Some points, each followed by its number:
np.array([1.337, 0.069, -1.876, 1.049, 2.640, -0.241, 0.732, -0.423]) 0
np.array([1.933, 0.798, 0.326, 1.864, 1.804, -0.957, 2.358, 0.322]) 1
np.array([-0.887, 0.043, 0.078, -1.477, 0.024, 0.097, -0.138, -1.226]) 2
np.array([-0.526, 0.889, -0.097, 0.445, 0.975, 0.780, -0.157, -1.716]) 3
np.array([0.661, -0.731, 0.365, -0.389, 0.201, 0.808, -0.163, 0.623]) 4
np.array([-0.639, 0.070, 0.307, 0.327, -0.837, 0.975, -1.203, -3.213]) 5
np.array([-0.604, -0.061, -0.862, -0.299, 0.760, 0.072, -0.826, 0.971]) 6
np.array([-1.859, 1.660, 0.117, 0.921, -0.550, -0.633, 0.331, 1.522]) 7
np.array([0.056, -0.301, 0.486, 0.547, 0.783, -1.838, -0.057, -0.131]) 8
np.array([1.361, 1.278, 0.079, -0.413, 1.452, -0.985, 0.972, 1.982]) 9
np.array([0.221, 0.897, 0.404, -0.668, -0.308, -0.373, 0.023, 1.258]) 10
np.array([-0.949, -0.798, -0.800, 0.130, -0.075, 0.878, 0.214, -1.311]) 11
np.array([0.282, 1.112, 0.348, -0.955, -1.362, 0.102, -0.300, 1.785]) 12
np.array([1.755, -1.071, 0.822, 2.825, -0.254, 1.006, -0.190, -0.476]) 13
np.array([0.003, 1.069, 0.993, 1.955, -0.672, 0.306, -1.007, -0.695]) 14
np.array([-0.208, 0.236, 1.134, 0.330, -0.296, 0.722, -0.678, -2.877]) 15
np.array([-1.332, -0.062, 0.460, -1.213, -1.542, 0.401, -0.374, -0.110]) 16
np.array([-1.885, -1.619, -1.321, -1.820, -1.792, 0.388, -0.996, 2.425]) 17
np.array([0.050, -0.320, 0.846, -0.105, -0.633, 0.952, -1.218, -1.963]) 18
np.array([-0.163, -1.346, -0.036, -0.022, -1.300, 1.616, -2.217, -1.323]) 19
np.array([-0.616, 0.659, 1.329, 0.575, -1.469, 0.385, 0.401, 0.580]) 20
np.array([1.865, -1.055, -0.920, -1.440, 0.515, -1.437, 0.620, 1.072]) 21
np.array([0.375, 0.824, 0.438, -0.408, -0.770, -0.170, -0.091, 1.555]) 22
np.array([-1.002, 0.517, 0.839, 0.200, -0.349, -0.928, -0.463, 0.276]) 23
np.array([-0.750, -1.128, -1.606, -0.776, -0.071, 0.576, 0.248, -0.855]) 24
np.array([-1.867, 0.209, -1.123, -2.512, -0.462, -0.714, -1.013, 1.340]) 25
np.array([1.146, -1.847, 0.019, 1.679, -0.986, 0.058, 2.086, 1.326]) 26
np.array([-1.724, 0.474, 0.107, 0.565, -1.762, 1.655, -1.016, -0.783]) 27
np.array([0.949, -0.329, 0.404, -0.069, -0.135, 0.101, 0.938, -0.690]) 28
np.array([1.126, 0.408, 0.716, 1.076, 0.668, -0.861, -0.864, -1.033]) 29
np.array([-2.021, 0.470, 0.132, -1.519, -0.774, 0.197, -0.861, -0.256]) 30
np.array([-0.107, -0.535, -0.375, -0.422, 0.213, 1.671, 1.453, 0.735]) 31
np.array([-1.307, 2.201, 0.537, 0.935, 0.364, -0.273, -0.507, 0.133]) 32
np.array([-1.709, 0.172, 0.259, -1.857, -1.491, 0.932, -0.460, 0.491]) 33
np.array([-0.311, -1.219, 0.987, -1.293, -0.435, -0.140, 1.997, 2.839]) 34
np.array([1.295, 0.018, 1.765, 3.217, 0.086, -0.691, 0.170, -0.107]) 35
np.array([-1.616, -0.928, -0.432, -0.380, -1.047, 1.238, 0.975, 0.691]) 36
np.array([1.633, -1.710, -1.922, -0.529, 0.163, 0.141, 0.895, 0.819]) 37
np.array([1.186, -0.891, -0.696, -1.095, 1.228, -0.870, 1.870, 4.267]) 38
np.array([-0.561, -1.762, -0.953, -0.654, -0.108, -0.529, -0.430, 0.549]) 39
np.array([-0.019, -0.809, -1.017, -1.685, -1.257, -0.276, -1.897, -0.588]) 40
np.array([-0.522, -0.417, -0.434, -0.730, -0.046, 0.868, 2.317, 2.069]) 41
np.array([-0.381, 0.795, 0.375, -1.057, -1.220, 0.311, -0.354, 1.448]) 42
New points follow, each followed by the numbers of its three nearest points above, nearest first.
np.array([-1.056, 0.830, 0.916, 0.098, -1.153, -0.610, -0.722, -0.058]) 23 20 16
np.array([-0.618, -1.637, -0.173, 0.331, -1.157, -0.308, -0.171, 1.236]) 39 36 4
np.array([1.089, -0.697, 0.132, -0.454, -0.008, -0.450, 0.407, -0.828]) 28 4 8
np.array([-0.353, -1.793, -1.132, -0.424, -0.328, -0.609, -0.681, 0.076]) 39 24 40
np.array([0.511, 0.064, -1.886, 0.758, 2.196, 0.346, 0.232, -0.369]) 0 6 3
np.array([-0.133, -0.889, -1.252, -1.626, -1.028, -0.388, -1.534, -0.191]) 40 39 24
np.array([1.475, -0.859, -0.416, 0.408, 0.987, -0.455, 0.823, -0.161]) 28 4 8
np.array([0.198, -0.503, -0.158, 0.544, -0.322, 0.432, -1.297, -1.026]) 18 19 11
np.array([0.746, 0.213, -1.912, 0.902, 2.026, 0.655, 0.319, -0.369]) 0 3 6
np.array([0.203, -0.614, -0.741, -1.223, 1.401, -0.928, 1.383, 0.420]) 21 39 28
np.array([-0.511, 1.008, 1.678, 0.692, -1.031, 0.075, 0.540, -0.250]) 20 23 14
np.array([-0.630, 0.942, 1.488, 0.616, -1.342, 0.693, 0.028, -0.085]) 20 14 23
np.array([2.038, -0.814, 0.762, 2.877, 0.680, 0.964, 0.270, -1.007]) 13 35 29
np.array([-1.487, 0.488, 0.049, 0.046, -1.070, 2.114, -0.288, -0.471]) 27 16 11
np.array([1.785, -1.375, 0.193, 2.235, -0.323, 0.179, -0.126, 0.045]) 13 35 26
np.array([0.895, -0.644, 0.543, 1.403, -0.500, -1.041, -1.312, -0.475]) 29 8 14
np.array([0.292, -0.783, -1.351, -1.040, -1.361, -0.273, -1.838, -0.153]) 40 39 19
np.array([1.768, -0.899, 0.283, 2.324, 0.890, 0.302, 0.293, -0.528]) 13 35 29
np.array([-1.384, 0.465, 0.216, -1.203, -0.775, 0.833, -0.223, -2.061]) 2 30 16
np.array([1.459, 0.193, 0.138, 0.105, 0.733, -0.035, 0.845, 2.348]) 9 22 10
np.array([-1.422, 0.408, 0.487, 1.036, -1.639, 1.941, -0.881, -1.175]) 27 18 5
np.array([1.990, -1.361, -0.804, -1.298, 0.901, -1.006, 0.649, -0.089]) 21 37 28
np.array([-2.172, -0.187, 0.086, 0.545, -1.404, 0.494, -0.627, -1.620]) 27 11 5
np.array([-1.792, 2.139, 0.499, 0.540, 0.541, -0.649, -0.629, 0.001]) 32 23 7
np.array([-0.268, 0.022, -0.862, -0.418, 0.459, -0.786, 0.247, 0.532]) 6 10 39
np.array([-0.589, -0.446, -0.972, -0.058, 0.480, 0.554, -0.606, 1.370]) 6 39 4
np.array([-0.571, 0.036, -1.020, -1.782, -0.168, -1.431, -1.896, -1.337]) 40 2 30
np.array([1.095, -0.766, -0.784, -1.533, 0.917, -0.522, 0.832, 0.297]) 21 37 4
